Some points, each followed by its number:
[ 1.31 -1.28  1.08  0.38  1.04  0.92  0.33 -0.90 -1.31 -0.95  0.64 -0.31 -1.19  1.52  0.41 -1.26] 0
[-1.30  1.18 -1.14  0.48 -1.36 -0.12 -1.21  0.92  1.14  0.72  0.00  1.01 -1.34 -1.05 -1.13  0.74] 1
[ 0.97 -1.63  1.61 -0.78  1.12 -0.78  0.88 -0.67  0.28 -0.71  0.44 -0.69  0.87 -0.92  1.65 -1.22] 2
[ 1.35 -0.97  1.16  0.02  0.97 -1.13 -0.02 -0.45  1.14 -1.00  1.28 -1.32 -0.02 -1.06 -0.78 -0.49] 3
[-1.38  1.40 -0.35  0.04 -0.98  1.20 -1.38  0.31 -1.42  0.15 -1.40  1.33  0.99  1.39  0.51 -0.96] 4
[-1.16 -0.12 -1.06 -1.38  0.80 -0.97  1.23 -1.48  1.11 -0.98  0.73 -0.84  1.01 -0.12  1.27  0.52] 5
[-1.12  1.34 -1.32  1.28 -1.49  0.55 -1.46  0.56 -0.91  0.40 -0.20  0.37  1.25 -1.03 -1.51  0.26] 6
[ 0.90  0.64  0.21  1.16 -0.93 -1.05 -1.06  0.32 -1.24  0.69  1.19  0.18 -0.63  1.23  1.15 -1.34] 7
[-0.08 -0.57 -0.47  1.39 -1.18  1.21  0.01  1.39 -1.44  0.52  0.79  0.03 -1.14  1.53 -0.59  1.15] 8
[ 0.57 -0.45  1.24 -1.50  1.03 -1.39 -0.66 -1.28 -0.73  0.80 -0.72  1.14  0.14 -0.79 -1.34  0.76] 9
[-1.22  0.52 -0.93 -1.22  0.74 -0.36  0.44 -1.09  1.16 -0.77  1.21 -1.28  0.99 -0.86  0.68 -1.08] 10
[-0.28  0.78  0.22 -1.39 -1.64  0.80 -0.84  0.76 -1.30  0.89 -1.33  1.27 -1.17  1.04 -0.96  0.24] 11
[-1.30  1.36 -0.46  0.18 -0.76  1.13 -1.24  0.86 -1.39  0.61 -1.23 -0.03 -1.54  1.54 -0.17  0.58] 12
[-0.86  1.15  0.31 -0.42 -1.06  0.64  0.91 -1.11 -1.07  0.97  1.04 -1.10 -1.15  0.95  1.14 -1.17] 13
[-1.02  1.31 -0.46  0.93 -0.64  1.44 -0.36  1.13 -0.41 -0.48 -0.14 -0.68  0.39  1.28 -1.27 -1.45] 14
[ 0.86 -1.09  0.93 -1.15  0.29  0.42  1.04 -0.06  0.91  0.69 -1.15 -1.15  0.99  1.08  0.18 -0.89] 15
[ 1.40 -1.51  1.23 -0.02  0.33 -0.41  1.47 -0.36 -1.55 -1.09 -0.69 -1.12  0.72  0.52 -1.19  1.17] 16
[ 0.13  0.67  1.24  0.40 -0.30  0.55 -0.87 -1.26  0.91  1.13 -0.79 -0.93  0.84  1.14 -0.93 -1.11] 17
[ 0.46 -0.63  1.19 -1.10  0.32 -1.17  0.95 -0.55  1.00  0.35  1.11 -0.61  0.62  0.46 -0.61 -1.04] 18
[-0.55  1.48 -1.30  1.30 -1.49  0.38 -1.45  0.50 -1.09  0.82 -0.56  0.61  0.31  0.11 -1.10 -1.00] 19
[ 1.36 -1.33  1.02  0.25  0.53  0.28  0.84 -0.06 -1.23 -1.05  0.24 -0.32  0.09  1.77  1.38 -1.59] 20
[ 0.94 -1.57  0.47  0.02  1.29 -1.34 -1.49 -0.90  1.00 -0.61  0.99 -0.20  1.39 -0.65  0.43  0.79] 21
Which five points above are nearest to each new point, looking only along the 2 directions in which the numbered points spread most? Their numbers follow each, nearest first.
[ 1.25 -1.47 -1.20  1.37  1.20 -0.03 -0.81  1.38  0.25 -0.22  0.29 -0.20 -1.27 -0.92 -0.73  1.02] 17 9 13 15 7
[ 1.17 -1.54  0.66 -0.81 -0.26 -1.06  1.32  1.59 -1.54 -0.93  1.05  0.57 -1.08 -0.99  1.35  1.07] 15 16 18 17 0
[ 1.51 -1.23 -1.05  1.21  0.98 -0.06 -0.54  1.13  1.21 -0.65 -1.24  1.27  1.04 -0.11 -0.70  1.13] 9 17 10 18 5
[ 0.07 -1.26  0.37  1.10  1.25 -0.09 -1.02  0.02  0.95 -0.84  0.84  1.27  0.97  0.66  1.40 -1.65] 15 18 9 16 17
[ 0.23 -1.23  1.87  1.27 -0.04  0.02  0.91  1.43 -1.59 -0.48  0.91  1.21 -1.79 -1.10  1.43  1.31] 13 7 16 15 17
[-0.75 -0.82  0.16 -1.03  0.86  1.06  0.74 -0.72  0.10  0.75 -1.06 -0.94  0.72  1.24 -0.90 -0.91] 17 15 13 9 16
[-1.83  1.79 -1.32  1.22 -0.15  1.71 -0.33  1.36 -0.85 -0.28 -1.39  0.16  1.56 -0.23  0.90  0.44] 19 6 4 14 11
[ 1.14 -0.42  0.31  1.12  0.40 -1.44 -1.31 -1.44  0.80  0.17 -0.68 -1.45  0.49  0.85 -0.22  1.08] 9 18 17 15 10
[ 1.02 -1.33 -0.61  1.08  0.83 -0.81 -1.09  1.10  0.81 -0.52 -1.29  1.22  1.06 -0.69 -1.22  1.11] 9 17 10 5 18
[-0.80  1.57 -1.52  1.23  0.17  1.38  0.18  0.24  1.01 -0.01 -0.98 -0.45  0.56 -0.93  1.47 -1.91] 17 14 9 6 1
[ 0.50 -1.06 -1.20  0.95  0.43 -0.94 -1.18  1.26  0.97 -0.64 -1.32  1.02  0.98 -0.88 -1.27  1.10] 9 10 17 1 5
[-1.35  1.60 -1.45  1.34 -0.11  1.39  0.43  0.75  1.07 -1.01 -1.11 -0.18  0.47 -0.96 -1.62  1.03] 1 6 19 14 17
[ 1.22 -1.02  1.29 -0.94  0.98 -0.36  0.74 -1.20  1.23  0.23 -0.22 -0.42  1.14 -0.73 -0.94 -0.89] 3 18 21 5 2
[ 0.35 -0.83 -0.30  0.74  1.22 -1.46  1.49  0.63 -1.32 -0.94  1.24  1.29 -1.59 -1.00  1.16  1.20] 15 18 9 16 17
[ 1.05 -1.19  1.35 -1.15  1.15 -1.30 -0.47 -0.40  0.79 -0.42  0.38  1.20  1.25 -1.07  1.34 -0.97] 3 21 18 5 2
[-0.93  0.44  1.28 -0.99 -1.39  1.08  1.22 -1.16 -1.06  0.60  1.03 -1.23 -0.87  0.01  0.73 -1.33] 13 7 17 15 16
[-0.21  0.26 -1.65 -0.31  0.30  1.45  1.66 -0.13  1.68 -0.30  1.77  0.73 -0.75 -0.99  1.16  1.24] 9 10 17 5 18
[ 0.92 -1.28 -0.45  0.98  0.71 -0.12 -1.33  1.08  1.29 -0.78 -1.21  1.40  0.88 -0.59 -1.39  1.11] 9 17 10 5 18
[ 0.38 -0.79  1.27 -1.20 -0.16 -1.25 -0.27 -1.34  0.01  0.35  1.18 -0.07 -1.21  1.24 -0.15 -0.68] 15 16 18 17 9
[-0.36  0.23  0.63  0.97 -1.34 -1.58  1.59  1.31 -0.87 -0.85  1.71  1.18 -1.11 -1.11  1.44  1.08] 17 9 13 7 15
[-1.28  1.56 -1.50  0.43  0.81  1.00  0.63 -0.06  0.40 -0.79 -1.50  1.27  0.56 -0.68 -1.95  1.05] 1 6 19 17 14
